In the rows, 128 means zero.
Rows swapped in pairs by one turn or mirror: which row each one swaps with
The rows were stretched afterwards, more along some directions than others.
Sefuf: [129 118 150 146 101  96 117 159 120 132 119  96 104  90 122  78 120  51
  81 103 110 124 145 108 159 134 118 108 108 152  54]
Todi: [125 124 157 119 110 118 144 149 115 141 159 142 148 103 127 109 115  96
 128  72 106 140 130 131 115  90 124 123 134 123  89]
Piliz: [123 104 139  88 121 168 144 142  99 144 126 133 119 147 111 125  86  76
 121 105 140 154 113 128 136 156 120 114  82  78  85]
tonu: [ 81 148 177 122 101 114 158 144 135 138 130 138 169 131 126 116 137 104
 106 101 117 157 127 125  92 117 132 150 141 117 104]
Menos: [148 134 139 146 119 117  95 150 126  99 142 136 131 120 103 103 101 119
 128 114 138 158 138 130 150 151 113 114 141  93 140]
ror: [108 132 121 119 100 133 127 141 130 141 155  88 117 134 117  97 117  77
 111  87 132 140 131  95 165 153  96 136 122 131  86]
Pese: [116 122 125 136 117 117 142 127 111 137 112 103 132 162  96  91 166  64
 129 114 102 123 126 150 167 130 165 143 113 149 108]
zugi: [150 119 128 140  81 122 106 145 151 120 140  82 109 103 128 124 153  83
 136 152 105 103 147 121 121 131 123 137 120 111 119]
zim: [103 141 131  96  93 119 112 112 161 143 124 110 140 123 122 117 123 117
 124 133 120 126 109 140 157 125 101 131 126 117 126]
zifid: [124 122 149 143  98 109 113 164 122 122 110  94  95  99 107  79 124  52
  77 101 110 125 145 114 164 145 112 117 106 137  64]
nebe: [122 143 110 163 112 125 124 137 118 148 124 104 119  87 122  90 120  84
 134 115 105 173 116 131 160 161 117 111  96 104 128]
mupu: [123 129 118 142 136 102 120 123 118 112 102 137 142 149 101  89 133 129
 138 122 121 125 115 137 178 152 171 116 137 200 129]
Lon: [117 130 142 124 110  84 174 166 111 148 116 128 138 107 133  89 114  95
 121 100  95 145 122 102 116 128 137 133 123 178  91]
mif: [144  92 125 124 118 125 107 104 124 145 155 122 120 120 120 108 126  84
  96 131 139 134 124 145 151 127 139  92 101 105  96]
dapiz: [106 130 155 101 108 121 125 140 103 142  86 128 160 135 119 127 122  77
 118  94 130 121 122 121 154 119 115 102 116 125  81]
vedar: [147  91 124 123 124 137 107 104 120 136 151 116 117 129 107 101 139  89
  91 138 140 134 129 150 161 127 139 102 104 109 103]
Zinin: [119 108 149 114 124 115 147 129 112 168 166 120 129 117 134 128  68 108
 129  93 132 162  89 101 122 144 129  92 117 124  98]
kov: [107 123 148 115 134 127 121 128 105 111 113 143 110 115 115  92 102 127
 119  92 102 149 108 110 134 117 100  72  96 112  93]
lof: [113 123 146 116 136 125 119 123 113 109 109 146 108 128 110  89 104 131
 118  95  97 141 105 115 131 116 105  74  94 111 103]
zego: [118  86 120 126 143 160 134 112 124 131 132 118 135 180 121 135  97  81
 134 105 136 125 112 132 138 135 140 145 137 124  90]
pez: [ 87 154 170 117  97  96 138 159 137 158  88  88 155 112 121 102 124  93
 115 115  97 153 109 145 119 139 143 125 133 132  59]
niva: [113 115 117 120 133 121 126  78 120 130 124 126 114 144 126 100 118 100
 108 147 132  98  92 110 185 115 126 110 144 149  63]
dufi: [136 134 134 145 105 109 103 138 112 148 153  90 117  80 137  94 161  76
 114 131 115 125 124 128 188 113 146 108 113 125 101]
nupo: [124 120 167 107 131 142 128 152 120 122 111 126 130 122 123 155  88  63
  84  91 168 143 120 107 146 170 111 114  85  96  90]
relop: [154 117 139 134  96 124 102 146 154 107 137  86 120 112 137 127 147  90
 129 146 105 110 149 112 113 128 125 148 125 118 115]
dadip: [150 102 124 117 107 138  99 109 129 132 147 117 109 120 108  99 133  83
  94 136 134 130 136 147 159 134 132  95  87  96 106]
rabaf: [133 118 144 139 109  92 115 160 120 129 106  98 103 101 112  83 116  58
  85  98 110 123 141 110 159 142 133 108 103 156  55]
Pipat: [110 109 177 119 129 123 108 139 119 135 118 121 128  91 135 140 114  84
 102 128 151 140 117 114 116 123 122  71  96 116  84]
pon: [106 124 147 125 107 129 135 146 110 144 108 128 169 129 139 139  91  83
 104  64 136 164 140 114 149 145 120 135 125 113  98]
dud: [146 135 136 143 114 117  92 148 129  95 139 142 126 116  95 104  98 127
 133 115 135 163 141 139 144 158 107 110 128  94 143]
simug: [112 156 152 154  97 140 129 150 137 151 145  67 114  81 128 130 134  54
  83 105 124 140 133 102 179 137 127 140 126  96  62]
Rarep: [135 155 152 138 106 145 140 181 138 143  95 123 139 134 128 135 104 103
 115  74  96 159 107 112 128 157 134 135  92 131  90]
pafi: [120 117 133  67 129  96 129 113 104 125 119 139 133 143  97  98 116 107
 135 121 120 116 108 147 147 115 158  98 107 132  77]
Sar: [126 125 148 141 100  91 112 151 116 119 109  95 107 102 112  76 124  59
  82 104 110 126 146 114 157 134 125 116 117 147  56]
Sot: [ 94 122 137 134 103 139 145 129 148 154 125 151 145 134 117 117  96 104
 154 125 132 149  89 164 122 139 112  99 152  75 113]
gidi: [115 109 128 145 127 130 166 140 129 179 136 119 126 152 114 107 105  94
 126 118 115 138  98 100 141 135 132 142 134 155  86]
rila: [155 116 133 143  90 134  97 146 148 117 144  75 113  92 138 135 147  72
 125 148 107 106 158 109 131 127 116 144 123 110 110]
Tesa: [ 88 115 157 117 114 132 179 124 118 158 139 130 131 115 140 117 106  54
 125 132 119 137 117 124 130 106 120 111 125 102  63]
Tubud: [ 86 113 149 106 112 142 152 139 126 144 105 125 163 128 139 110  98  50
 107  90 140 135  94 127 125 143 116 112 116 123  73]
figu: [119 136 122 116  94 126 126 139 128 138 160  79 119 132 118  94 122  70
 110  93 130 147 136 107 173 159 103 144 116 132  86]
ratim: [148 118 138 145  96 119  99 141 145 111 142  77 115 105 127 126 150  90
 130 144 107 113 147 111 115 126 129 144 122 121 113]
Leso: [145 140 139 155 113 112  90 155 129 102 138 133 128 110 102 108 110 133
 130 116 135 155 141 129 153 156 111 114 139 104 148]
segu: [108 113 135 122 105 125 141 139 121 167 101 108 142 103 156 142 117  64
 120 129 128 155 131 129 136 169 105 133 103 120  84]
Firus: [138 153 148 125 125 137 114 145 133 126 120 113 101  89 119 113 117  93
 101 141 120 148 120 119 169 154 113  84  79 122 118]
kuf: [140 140 142 145 120 111 100 148 125 106 145 132 131 110 105 104  91 124
 135 111 128 169 140 142 149 156 119 112 137  94 133]
delun: [155 116 132 149  92 131 100 142 142 109 143  78 108 101 128 119 153  80
 127 148 103 118 151 121 127 132 129 142 115 109 115]
Pim: [124 123 147 138 105  91 119 155 113 123 105 107 106  99 115  82 113  58
  91  94 112 122 135 120 161 144 135 101 117 153  52]
Namuv: [113 133 126 117  94 130 125 133 127 140 158  79 122 135 119 101 120  73
 113  89 134 140 133 106 164 155  98 142 123 125  86]
Tokip: [111 127 148 118 139 131 119 126 112 107 102 143 112 130 107  89 104 134
 114  91 102 147 107 117 134 119 101  77  98 107 104]
viso: [100 114 154 145 131 125 153 131 131 167 155 102 139 117 116  95 111  86
 130 115  96 161  83 151 141 108 143 120 149 103  80]
vel: [107 133 146 131  94  94 170 127 101 176 125  95 136 123 126  95 116  50
 109 116 104 144 106 132 169 117 138 110 112 111  88]
Fini: [108 135 124 121  89 128 129 141 129 142 160  83 118 128 115  92 120  71
 117  93 131 144 131 103 164 157  96 137 118 127  89]
zama: [131 119 147 136 104  98 115 156 112 126 105  99  98  96 120  79 118  58
  83 102 106 118 141 112 161 134 120  94  98 153  54]
bolu: [155  95 121 116 116 136  94 100 134 131 151 126 113 124 114  99 130  88
  95 138 140 126 128 142 160 127 125  95  97 102 102]
Numub: [150  97 127 125 117 138  96 116 131 130 156 120 114 115 109 101 133  85
  95 144 134 137 133 148 160 133 136  90  92  94 105]
Kemi: [141 145 142 144 108 119  91 161 129  97 141 129 123 105  90  99 112 121
 124 112 129 162 145 142 154 154 100 119 128  81 143]
bikur: [ 96 150 132 122 115 105 147 149 157 158  98 121 146 118 116 117 108 139
 147 109  90 136  99 127 119 145 152 143 119 124 103]
Ziki: [124 163 150 156 124  82 128 145 134 137 124 103 132 103 137 106 148  79
  96 122  96 139 130 102 154 129 145 171 112 166  86]
dovin: [142 105 120 141 115 117 131 108 104 162 154  99 101 106 134 125 113  56
 135 132 154 138 102 121 202 144 137  89 103 124  79]
zepub: [124  91 131 118 109 117 131 133 117 158 116  93 117 137 123 123 109  75
 111 110 123 120 118 113 176 155 127 134 134 144 105]
Vuti: [104 115 163 114 133 121 143 126  96 169 127 120 152 108 129 130  98  72
 125  94 127 147 104 128 138 114 130  82 117  85  85]
lalo: [149 138 140 145 116 117  98 150 131 101 145 142 129 118 100 113  98 136
 130 113 127 156 141 132 139 152 109 119 136  93 143]
mag: [108 135 122 121  98 130 130 130 127 143 158  84 122 138 117  95 123  83
 117  93 134 142 136 108 169 152  98 139 127 134  98]
neder: [ 93 119 133 119  86 136 170 122 140 178 124 124 129 145 116 106 112  90
 120 123 118 133 111 117 138 138 132 118 108 149  90]
Popov: [112 152 162  95  88 153 138 178 151 116 100  98 115 115 101  90 113  69
  79  69 117 137 128  94 133 160 113 121  83  99  79]
buzo: [103 146 149 140  97 120 135 127  96 147 100 111 172  99 149 127 136 104
 137 123 104 159 127 134 130 113 119 123 135 123  88]
siki: [102 137 145  83  96 139 127 153 147 149  97 120 125 138 111 134 108 102
 136 101 131 104  98 148 142 144 118 105 123 103  97]
Sopa: [ 94 125 165 122 108 136 147 149 148 138 131 107 140  91 131 129 112 109
 112  89 102 138  97 117  94  96 111 134 137 108  63]
zaka: [128 120 128 125 115 143 148 154 158 171 121 105 120 153 128 116 125  68
 117 104 119 108 100  91 152 164 134 148 130 168  85]
Kez: [127 128 141 126 112 108 128 117 137 144 115 106 140 128 152 108 136  84
 120  86  96 102 119 116 154 101 129 124 139 154  75]
Disok: [113 144 150 110 135 123 111 118 125 117 131 114 140 122 117 144  93 122
 134 108 124 142 126 120 133 126 133 103  94 139  80]
Pobu: [111 126 145 112 140 129 120 131 113 107 110 141 113 126 109  90 103 132
 117  92 107 145 111 112 136 119  96  76 101 108 105]
Somu: [104 107 142 115 115 123 151 131  87 155 138 123 133  92 146 119  66  71
 127  96 133 139 130 111 138 121 132 100 108 124  38]
bab: [152  98 124 121 117 136 105 109 124 142 148 125 118 124 111 104 123  80
  93 133 141 136 132 142 154 135 133  96  94 105 101]
tuz: [152 117 130 143  94 132 100 148 146 113 137  77 108 107 132 128 154  82
 125 154 112 104 154 119 127 133 125 143 120 113 113]
Zas: [152 118 133 145  92 122 103 145 144 112 128  82 116 105 127 123 153  77
 128 146 102 107 151 111 128 129 132 148 123 120 108]
Bil: [145 138 135 157 113 119  95 151 130 104 156 127 125 116  98 103 106 128
 131 116 130 161 139 130 158 154 114 118 139  94 144]
sedeg: [151  98 134 128 115 142  96 112 133 137 148 114 121 119 117 105 130  84
  86 135 128 142 131 145 152 129 129 100  98  90  97]
Vam: [153  99 126 123 116 134 102 111 133 140 151 118 110 114 107 103 134  88
  86 137 132 123 131 138 164 127 135  96 103 109 101]
pozif: [133 164 181 137 137 109 120 131 117 119 128 110 132 134 131 110 129 122
 102 107 113 157 120 108 133 102 159 118 107 165  96]
repov: [111 126 150 118 139 127 122 128 107 104 106 147 112 128 109  98  99 133
 117  89 103 149 109 118 128 115 107  76  99 102 106]
Nuget: [148 115 133 131  89 134  99 144 145 109 140  89 111 108 132 132 148  82
 132 149 108 106 155 115 124 124 121 145 112 110 113]
bameb: [154 114 133 130  88 133  98 145 155 103 131  88 112 109 127 131 150  89
 127 146 106  94 148 117 126 125 123 147 121 109 115]
sutek: [147  93 142 138 127 167 131 160 145 143 157  92  91 119 119 125 110  79
 116 113 140 128 117 113 151 153 134 104  88 117 119]
nopu: [ 76 124 133 147 125 130 143 173 119 154 107 135 139 122 110 110 126  93
 140 109 114 145  90 125 159 160 139 119 143 110  88]
Ninal: [136 132 127 155 112 119 112 127 168 151 163  94 132 117 136 114 163 101
 126 159 139 126 129 119 157 131 127 162 161 137 113]
poku: [ 83 126 154  90 133 150 164 168 123 161 112 119 144 154 112 107  97  77
 115  99 145 142 125 143 135 156 110 108 106 116  94]
dil: [128 116 146 139  97  92 114 151 116 130 106  92 108  99 121  86 123  40
  77 101 103 112 146 110 166 137 123 115 110 154  45]
Bilom: [104 155 145 122 128 124 124 142 112 150  96 112 159 139 121 148 134 114
 113 115 140 165 122 139 160 172 152 136 126 149  99]
fus: [149  96 125 128 114 131 103 107 126 142 158 112 118 114 114 102 131  82
  93 137 131 136 130 148 155 125 136 105  95 108 103]

zaka is swapped with Vuti
Kemi is swapped with zifid
Rarep is swapped with vel
kuf is swapped with Pim
sutek is swapped with dufi
dadip is swapped with delun
Popov is swapped with nebe
Sot is swapped with pez
Pese is swapped with Piliz
Disok is swapped with niva
dud is swapped with Sar
dapiz is swapped with gidi

Rows swapped in pairs by one turn or mirror: which row each one swaps with
The rows were stretched afterwards, more along some directions than others.
guba: [150 143 148  69 128 189 143 117 129 114  97 122 149 107 155 129 183 121]
Garif: [135 115 146 103 164 153 148 107 128 163 105 129 134 152 149 130 141 140]
Zonel: [151  94 165 107 128 139 129  91 139 171 139 142 129 136 176 105 131 154]
Paf: [122 128 161  95 119 140 132 114 146 123 131 165 128  98 137 115 170 152]
kiz: [105 120 179  56 140 134 162  80  99 112 164 171 127 112 113 108 132 158]
gukug: [122 131 137 113 118 148 128 110 134 108 130 169 113 144 172 105 165 135]
fizo: [ 80 108 169  94 125 163 160 104 128 118  99 161 110  87 109 137 165 145]
ziv: [135 127 154  74 133 131 139  94 113 102 139 169 139 113 124 120 140 156]
Vono: [120 116 135 108 147 147 128 101 105 121 139 131 120 176 134 125 138 123]
kes: [ 92 147 157  73 125 166 150 111 119  85 117 175 121 110 114 137 173 136]
Veg: [ 75 136 129 136 138 110 109 117 116 133 140 186 109 118 133 128 156 125]
vin: [132 124 143 113 139 143 145  93 127 122 100 136 128 113 148 120 168 137]
dage: [175 112 165  71 137 139 166 110 107 159 109 137 144 144 159 109 142 148]
fupa: [112 114 163 100 141 145 139  99 123  90 163 191 117 115 132 121 134 158]
dab: [129  94 161 111 123 152 161 116 148 148  93 123 129 106 139 123 163 148]
Fuzog: [106 133 136  98 137 149 163 108 103 108 123 147 124 117 120 111 154 151]
Kemif: [145 127 134  94  97 149 147 115 107 140 106 125 122 125 157 109 168 151]
bib: [102 100 174  75 158 139 158  89 133 116 155 187 137 120 143  97 136 157]
Zapo: [141 130 138 126 134 124 106 117 132 132 150 143 134 144 181  96 152 125]
diril: [153  97 168 142 153 120 110  82 135 142 173 150 127 167 165 116 150 152]
tafil: [135 118 133 129 102 171 119 110 104 135 132 102 108 141 167 112 161 143]
motu: [111 136 146  77 131 135 142 111 117 117 103 167 149 104 141  95 144 122]
Vapev: [133 127 169  97 176 124 158 108 131 119 109 175 154 142 130 141 144 137]
Sal: [146  95 157  92 141 149 109  69  99 138 157 128 117 173 146  93 144 152]
vab: [124 119 155  97 125 178 125 100 104  98 156 122 117 131 141 132 156 149]
malu: [105 113 158  90 112 149 149  97 126 144 168 157 112 132 147  95 136 164]
dala: [105 117 117 119 137 126 117 109 116 133 147 163 108 111 135 100 146 128]
zifas: [131 130 141  74 125 138 155 115  98 107 116 164 133  99 129  86 145 146]
doke: [133 154 127 114  96 155 111 113 114 142 132 117 123 138 165 105 166 129]
guk: [142 129 173  94 152 126 145 108 115 116 117 168 147 148 144 144 150 126]
gapo: [ 93 127 157 107 148 134 121  90 126 117 170 215 126 140 154  96 145 155]
Dibit: [ 72  97 163 119 129 142 122  75 125 151 138 166 100 111 128 113 160 145]
bebu: [144 127 145 100 143 128 146  97 127 145 104 148 154 138 177  91 153 130]
Sidez: [144 114 153 115 109 171 118  89 125  95 168 134 106 148 141 112 168 161]
Rov: [163 104 150 102 136 161 153  89 124 170  89  98 134 155 160 112 172 145]
sego: [132 129 148  75 137 145 139  81 104 155 162 175 139 146 158  85 133 151]
Karo: [171 109 153  80 148 159 148 113 130 136 120 119 137 130 149 140 156 131]
zemu: [130 144 142 107 121 158 122 111 112 124 183 169 120 151 179  91 165 151]
mot: [123 150 133  80 110 180 158 119 105 120 122 148 126 106 125 100 165 149]
Doru: [150 149 155 106 122 155 141 133 154 131 123 138 137 123 148 136 150 137]
dode: [117 118 184  91 170 132 150 108 149 107 130 194 139 127 136 140 162 130]
pizep: [151 133 174  96 129 138 134 101 143 131 146 159 150 123 168 119 152 155]
kikap: [123 110 139 134 124 160 142 111 114 113 145 143 110 145 158 107 166 147]
Galan: [125 118 160  83 129 147 155  90 130 110  99 125 134 114 119 132 161 121]

bib is swapped with diril
guba is swapped with Veg
tafil is swapped with fizo
Vono is swapped with Galan

